In the data rows, the value 128 means zero.
Here are some rows, each followed by its group. Rows of different groups can look alike.
[124 94 136 111 112 80 144 125 59 159 144 153 40 32 103 62 104 150 115 62 152 161 112 48 87 110 102 88 142 152 151 115] 0
[59 174 114 80 81 160 169 98 157 155 102 117 161 173 179 139 91 143 114 93 150 135 92 183 110 149 139 147 150 60 166 65] 1
[121 121 153 150 175 128 107 213 194 142 155 92 177 96 120 170 104 165 114 131 111 156 183 95 182 193 161 122 112 167 53 175] 2
[121 121 154 151 174 127 106 212 194 142 155 93 175 96 120 170 103 166 114 131 111 156 182 95 182 193 162 123 112 167 52 176] 3
[131 178 166 95 131 158 109 107 114 156 59 133 86 160 180 106 147 112 174 83 80 89 105 164 172 103 140 167 112 148 133 113] 4
[121 126 155 154 180 130 105 212 192 131 161 88 176 99 116 167 98 172 108 133 118 164 192 93 184 196 161 126 110 170 50 174] 3
[118 148 86 132 98 29 141 142 133 132 101 152 96 120 144 158 148 176 170 169 187 106 92 142 136 124 65 135 161 91 110 139] 5
[133 160 151 132 92 152 123 121 98 117 152 172 112 160 109 139 152 140 124 145 122 74 128 159 96 100 133 146 140 96 153 88] 4
[155 107 111 153 183 142 96 155 154 106 151 106 156 109 114 155 79 156 122 120 127 144 170 92 159 173 114 153 143 140 109 128] 2
[132 125 137 77 171 155 119 97 136 190 46 101 142 175 176 118 144 92 184 35 14 120 83 150 186 130 114 159 73 182 137 143] 4
[121 135 140 91 102 127 186 114 133 70 107 154 109 161 101 142 171 120 121 158 138 48 94 146 77 114 96 131 135 119 129 104] 4
[112 110 81 141 114 127 93 105 113 112 142 120 101 121 93 118 141 104 101 162 120 160 127 169 123 110 142 83 145 162 161 170] 1
[106 129 156 115 137 127 86 128 122 131 137 104 154 94 113 175 162 100 125 163 124 139 154 113 131 124 155 96 119 143 96 130] 2
[132 127 118 125 98 124 100 97 87 131 144 117 100 130 91 142 176 82 113 168 126 179 131 157 89 87 146 67 127 150 142 137] 3
[129 130 113 129 101 126 105 102 93 129 140 123 102 129 95 135 167 88 107 166 128 174 130 152 100 95 139 76 130 149 147 137] 3
[130 126 117 125 99 124 102 96 87 131 146 116 98 130 91 143 176 81 112 168 127 185 130 157 89 88 146 67 126 150 142 138] 5
[132 128 116 125 98 125 101 98 87 130 143 119 99 130 92 140 175 83 112 168 126 183 130 156 91 88 144 76 128 150 147 137] 5
[132 127 143 83 171 156 121 100 132 189 46 112 143 180 177 114 145 98 187 42 21 115 88 149 191 120 113 166 70 183 136 137] 4
[60 201 122 23 95 190 173 85 184 148 77 117 163 180 193 140 73 125 106 92 124 118 104 175 123 162 162 153 134 83 201 71] 1
[147 98 92 153 197 141 78 150 158 118 143 115 167 101 145 157 40 171 132 108 110 140 185 74 176 194 106 163 136 146 113 113] 6
[122 133 157 157 186 135 99 206 188 120 167 84 173 101 112 164 87 176 100 135 125 168 200 91 184 197 153 131 116 173 54 173] 3
[139 102 105 150 200 139 76 155 163 119 147 109 165 103 138 158 41 171 127 113 112 142 189 73 179 194 112 157 138 151 109 120] 6
[141 122 133 151 132 124 134 128 121 121 147 127 120 124 122 93 131 116 118 131 150 119 125 114 112 112 130 119 127 124 126 141] 7
[166 99 143 128 109 95 141 122 88 122 137 146 72 97 117 66 111 123 111 103 167 131 114 103 115 115 142 124 156 146 141 132] 0
[121 132 157 156 183 134 102 208 189 123 166 86 174 100 114 165 91 174 103 134 123 168 198 92 185 196 154 131 112 173 51 173] 2
[130 167 154 132 87 157 121 124 96 118 158 177 114 164 104 145 152 143 122 148 118 74 131 165 89 98 134 149 141 89 157 83] 6
[131 163 153 131 89 155 122 123 97 118 157 175 114 165 106 141 151 141 124 147 119 73 129 163 92 98 135 147 140 92 154 83] 6
[142 123 141 149 132 118 130 131 123 125 149 126 125 125 120 102 131 122 116 132 149 122 126 117 118 116 133 115 128 126 118 144] 7
[109 145 99 136 103 41 145 137 129 135 107 144 102 129 151 145 144 168 161 161 173 109 91 145 128 121 78 129 156 93 117 143] 1
[100 163 139 54 120 169 149 88 161 168 73 121 134 171 188 125 105 111 137 77 91 113 91 166 153 140 133 141 118 126 159 117] 5
[131 123 177 155 100 134 130 122 114 122 119 165 122 154 142 83 129 157 120 133 134 119 110 118 120 104 116 113 138 128 119 116] 7
[200 83 68 170 155 181 177 145 115 45 145 148 181 132 96 117 157 90 176 123 116 154 164 84 115 129 116 202 96 66 143 92] 2
[196 89 81 170 161 172 165 146 120 55 147 143 178 129 99 122 146 100 167 125 116 149 160 86 119 134 112 192 106 77 139 98] 3
[202 85 73 171 158 178 175 146 117 47 147 145 182 132 94 119 155 91 175 124 114 152 162 84 116 129 116 198 101 68 141 94] 2
[128 142 114 136 128 104 126 121 107 134 137 116 118 136 94 156 139 128 116 144 140 130 117 155 133 112 151 86 120 137 137 166] 7
[128 133 155 158 188 136 94 198 184 112 169 85 168 103 113 161 82 176 97 135 130 165 199 92 182 194 147 132 122 173 60 168] 3
[123 131 116 135 105 118 115 111 107 128 135 130 108 125 109 122 150 106 112 158 140 149 124 143 113 106 128 96 137 135 142 136] 5
[161 92 88 159 183 143 96 138 145 112 138 125 170 105 146 150 56 162 140 105 111 137 173 77 157 181 104 172 132 132 123 105] 6
[115 125 150 122 142 125 97 145 136 134 136 106 157 96 116 166 145 132 115 154 121 132 153 110 139 138 150 104 116 144 91 140] 2
[122 127 146 116 124 124 87 111 106 130 138 107 131 110 106 168 175 92 125 161 128 155 145 128 116 105 150 85 126 145 116 133] 3
[142 117 149 145 113 113 135 113 112 124 146 133 115 126 130 78 133 116 120 133 153 118 110 116 109 103 128 114 137 120 125 134] 6
[144 167 175 126 120 160 96 110 100 126 96 153 77 149 160 127 160 127 154 112 116 70 122 161 160 101 135 158 140 115 147 86] 4
[64 192 123 32 91 187 172 87 180 148 81 117 162 176 187 138 75 126 111 91 129 120 103 173 123 161 158 149 128 88 197 84] 5
[138 130 149 134 112 128 139 113 114 117 142 145 116 138 123 101 146 119 126 138 140 99 110 130 101 106 123 125 137 111 131 119] 2
[143 122 141 150 131 121 132 128 122 123 149 127 123 124 120 99 131 120 117 132 151 121 124 114 116 113 130 114 128 125 120 143] 7
[132 159 154 131 92 152 122 122 99 117 152 171 112 160 109 137 152 139 124 146 122 76 127 159 99 116 132 146 141 96 151 88] 4
[142 124 144 148 134 119 130 136 127 125 150 123 128 123 118 109 130 125 115 133 145 126 128 116 122 121 136 113 126 128 111 148] 7
[124 131 114 133 104 123 110 108 101 130 137 127 106 126 102 127 157 97 108 162 133 159 127 146 108 101 134 87 133 142 145 136] 5
[129 120 120 157 137 130 132 130 121 126 142 122 110 121 128 78 126 106 113 125 154 105 128 110 97 102 126 121 120 130 137 142] 7
[120 117 152 148 170 125 108 212 195 147 150 95 176 94 123 170 106 161 117 130 108 151 177 97 179 191 163 120 115 164 55 176] 2
[129 114 116 147 201 136 77 168 170 118 155 101 163 103 129 157 51 171 121 122 118 157 195 79 186 194 124 146 137 158 97 135] 6
[128 101 139 118 115 89 141 122 70 154 146 151 57 50 110 63 110 145 114 79 151 150 111 60 88 105 106 90 137 146 146 119] 0
[133 126 117 124 98 124 102 97 86 130 144 117 100 130 91 143 176 80 111 169 127 185 130 157 89 88 146 67 126 149 144 137] 5
[118 148 88 134 99 30 142 141 134 133 103 150 95 123 147 157 146 176 168 167 185 108 92 146 136 124 67 134 157 90 112 138] 7
[77 161 118 120 88 111 161 115 137 151 117 126 138 156 167 136 106 159 133 111 165 135 85 171 110 133 105 139 151 63 146 87] 5
[103 152 103 131 97 55 152 132 132 142 109 137 112 137 159 147 133 169 155 145 175 116 86 156 122 126 83 135 156 72 125 125] 5
[137 105 102 149 200 138 75 158 164 118 149 107 165 102 136 157 42 171 124 115 113 143 189 74 181 194 115 153 137 153 107 124] 6
[145 129 150 137 111 126 137 112 114 119 144 144 116 138 124 100 143 117 126 136 141 101 111 129 103 104 127 118 136 111 131 120] 3
[107 127 155 114 139 126 86 129 123 132 137 106 154 94 112 175 161 101 124 163 123 138 154 114 130 125 153 97 119 144 96 131] 2
[136 89 127 180 152 136 181 127 112 138 109 144 117 136 126 63 138 120 183 145 146 88 106 88 128 111 100 197 147 120 137 124] 4
[173 81 98 161 145 156 157 123 120 84 128 149 158 112 115 119 127 119 161 124 124 122 152 97 119 132 106 183 107 94 134 96] 6
[129 117 127 157 130 125 137 124 115 132 139 130 105 121 131 69 129 106 120 128 157 104 119 109 98 99 124 124 127 130 136 138] 7
[94 156 110 128 93 78 153 125 133 146 115 132 123 145 164 141 122 166 148 131 170 123 86 162 116 127 93 136 154 72 133 112] 5
[157 60 138 160 124 149 178 104 110 93 107 169 137 88 106 111 139 130 168 142 131 75 134 121 100 111 92 181 104 94 126 88] 6
[128 117 134 101 110 128 190 113 130 69 106 155 116 149 104 131 168 116 129 155 139 55 100 137 83 112 92 139 130 115 127 107] 4
[134 126 135 119 115 123 92 103 97 131 141 109 114 122 101 161 180 89 121 159 131 169 137 140 106 92 148 75 128 144 126 136] 3
[140 125 150 140 114 124 136 112 116 124 143 144 116 132 128 92 141 117 126 133 143 107 109 124 107 104 125 121 135 115 128 125] 3
[132 162 154 132 91 153 123 123 99 117 155 174 112 162 108 141 151 140 124 146 121 75 129 160 93 98 133 146 140 93 154 85] 6
[119 142 140 68 132 159 138 90 149 185 68 120 122 168 188 122 125 106 157 61 72 113 79 164 169 132 118 134 109 146 134 132] 5
[120 120 153 151 175 128 97 213 194 142 155 93 175 95 120 170 103 166 113 131 111 155 183 94 182 193 162 123 112 166 52 175] 6
[130 124 135 73 172 156 120 96 140 193 43 108 143 174 177 118 145 93 182 35 11 118 81 151 187 131 113 162 72 182 136 143] 4
[130 164 153 130 103 155 121 124 97 117 157 175 115 165 104 144 152 142 123 147 118 73 130 163 90 100 134 149 140 93 155 70] 1
[160 105 140 139 111 94 131 130 100 82 126 152 68 129 160 46 89 119 97 125 176 113 119 119 124 90 141 123 137 163 143 147] 0
[116 124 106 165 145 134 132 135 119 133 136 113 96 119 137 63 122 97 107 121 160 94 131 110 81 93 124 120 112 138 146 145] 7
[132 127 115 124 98 124 101 97 87 131 143 119 99 130 91 142 176 82 111 169 127 184 131 157 89 87 145 68 127 149 145 137] 5
[145 82 108 174 155 143 192 125 113 121 119 139 136 134 131 67 146 121 186 142 124 81 104 101 114 117 97 197 140 91 134 107] 1
[85 159 116 126 91 93 158 120 134 150 116 130 130 151 166 137 113 161 141 120 167 147 84 167 113 130 99 138 153 65 140 99] 1
[161 104 140 141 111 94 129 130 101 80 125 152 69 132 162 45 89 117 96 127 175 112 120 121 123 89 141 123 135 165 145 147] 0
[112 152 140 63 126 163 143 89 153 176 69 121 127 169 189 122 118 109 149 68 79 112 84 165 163 136 124 136 113 138 144 125] 5
[130 124 136 73 170 156 120 96 138 192 43 108 143 175 176 119 143 93 183 35 11 120 81 152 187 130 113 158 71 183 136 142] 4
[127 124 192 166 90 139 128 130 110 114 112 175 124 164 142 92 125 180 112 142 134 120 114 113 118 101 110 110 143 130 116 107] 7
[131 163 153 132 89 154 121 123 99 117 156 176 114 164 107 142 152 141 122 148 121 75 129 162 95 99 132 147 141 93 155 85] 6
[169 64 116 162 132 158 174 111 114 85 113 161 149 96 108 116 136 123 171 132 126 100 147 108 109 120 98 191 98 90 132 88] 6
[121 116 150 137 162 125 110 207 189 151 137 99 179 91 127 172 118 150 105 137 103 138 175 98 169 182 162 112 111 160 56 169] 2
[128 128 112 130 100 125 105 102 93 130 141 122 101 131 94 128 167 89 108 166 129 175 116 152 97 94 139 77 130 148 147 137] 3
[74 164 120 116 85 130 162 112 139 153 116 124 142 159 168 134 103 156 130 105 164 138 85 176 109 135 110 140 151 60 148 82] 1
[133 128 117 125 99 124 102 98 86 131 145 117 99 130 92 142 177 81 111 170 126 185 110 157 89 87 146 57 126 150 144 138] 5
[141 125 144 147 136 119 129 139 130 126 149 121 130 122 118 114 129 128 114 133 146 126 129 117 125 124 135 113 128 130 110 150] 7
[123 117 148 134 159 126 111 202 183 148 135 100 177 90 126 171 117 147 102 141 105 137 165 101 164 177 159 111 111 158 58 165] 2
[135 165 162 110 123 152 113 107 111 143 84 141 89 153 166 111 148 116 159 99 102 88 109 158 156 103 134 154 124 133 137 109] 0
Which 3 groups are nearest to each row below, nearest first, going by the distance to the centre of the group?
[119 141 107 136 103 66 138 129 125 134 115 142 109 128 141 135 142 154 148 144 164 115 98 140 127 116 94 125 151 100 135 150] >> 7 5 1
[132 125 142 84 170 157 122 100 133 190 46 111 142 180 176 114 145 99 188 41 19 115 88 147 191 121 112 165 69 183 137 136] >> 4 5 1
[113 127 152 121 142 125 94 139 132 133 136 107 156 96 114 169 150 111 119 157 122 134 153 112 136 132 151 101 118 144 93 137] >> 3 2 6
Which 2 groups are nearest to each row below, nearest first, going by the average distance to the group's rows?
[159 57 141 161 122 150 179 103 109 94 104 168 138 87 106 112 138 130 168 142 130 75 135 120 100 111 90 183 103 95 126 86] >> 7 6
Which 2 groups are nearest to each row below, nearest first, going by the distance to the group's nearest row?
[143 81 137 108 103 74 156 123 61 157 137 148 40 35 81 75 108 139 118 52 161 162 111 64 105 137 130 118 177 152 150 117] >> 0 6
Which 3 other groups have their centres nearest to the centre of group 7, nearest first?
3 5 0
Which 3 groups are nearest to each row below, nearest first, going by the distance to the group's nearest row?
[69 194 129 28 99 187 169 87 181 150 78 118 157 177 190 135 77 122 114 90 121 116 103 171 128 160 157 149 126 95 197 92] >> 5 1 0
[75 190 133 31 108 184 165 87 179 153 75 117 150 177 191 132 83 118 117 89 112 114 99 169 142 155 156 149 127 101 190 100] >> 5 1 0
[121 141 140 95 101 128 176 115 129 80 113 155 109 164 101 142 169 124 118 156 137 51 97 150 80 114 102 133 135 116 135 103] >> 4 2 6
[131 163 153 132 91 153 121 123 98 118 154 172 112 161 106 140 152 141 124 147 121 55 127 161 95 100 133 147 141 93 155 86] >> 6 4 1
[72 192 132 31 105 185 165 86 180 152 77 118 152 176 191 133 82 119 114 89 116 115 101 169 132 156 156 150 126 99 193 97] >> 5 1 0
[132 124 117 124 99 124 101 97 86 129 146 117 100 131 124 142 177 81 112 169 127 184 131 157 88 87 147 66 126 150 143 138] >> 5 3 1
[88 178 139 41 124 176 152 89 171 161 71 120 140 175 190 128 99 113 125 83 91 114 93 167 148 147 148 148 121 117 175 111] >> 5 1 4
Group 4 spreads out most along one direction. Which 3 other groups' directions of most spread are closest to that one, closest first?
6 5 2
Group 1 spreads out most along one direction. Which 3 other groups' directions of most spread are closest to that one, closest first?
5 0 4
Group 6 spreads out most along one direction. Which 3 other groups' directions of most spread are closest to that one, closest first?
3 2 4
Group 7 spreads out most along one direction. Which 3 other groups' directions of most spread are closest to that one, closest first?
5 4 0
Which 3 other groups have their centres nearest to the centre of group 2, nearest first?
3 6 7
Which 2 groups are nearest to each row below, nearest first, going by the distance to the centre of the group?
[113 111 79 142 113 127 93 105 113 109 140 120 100 122 93 118 142 103 100 162 118 161 128 169 122 110 143 82 146 160 163 169] >> 5 3
[134 146 129 138 135 105 136 137 115 138 137 116 127 134 99 154 133 137 114 137 142 121 122 139 134 121 148 98 114 131 119 160] >> 3 7
[137 179 165 109 123 160 100 108 105 139 76 145 72 151 173 116 154 118 162 100 101 77 115 166 167 100 142 163 131 128 140 97] >> 4 5
Which 3 other groups have their centres nearest to the centre of group 6, nearest first?
2 3 7
Which 3 groups are nearest to each row below, nearest first, going by the average distance to the group's rows?
[153 94 113 153 130 143 171 117 116 95 129 146 136 126 118 91 148 109 156 134 136 104 123 108 107 113 112 165 118 95 134 110] >> 7 6 0
[174 97 96 161 168 153 129 146 133 87 147 127 164 119 115 136 111 129 144 120 121 141 161 93 137 151 106 168 122 110 126 112] >> 6 7 2
[62 190 119 37 87 185 174 88 178 149 84 117 166 176 187 138 76 130 111 89 132 123 104 175 120 160 156 148 132 83 195 79] >> 1 5 4
[114 150 140 63 129 162 142 89 151 181 68 120 125 168 189 122 121 108 152 67 77 112 83 164 165 133 123 136 111 142 141 127] >> 4 5 1
Which 3 other groups have their centres nearest to the centre of group 4, nearest first?
5 1 7
Group 5 spreads out most along one direction. Which 3 other groups' directions of most spread are closest to that one, closest first?
1 4 0
Group 2 spreads out most along one direction. Which 3 other groups' directions of most spread are closest to that one, closest first?
3 6 4
Which 3 other groups have their centres nearest to the centre of group 1, nearest first?
5 7 4
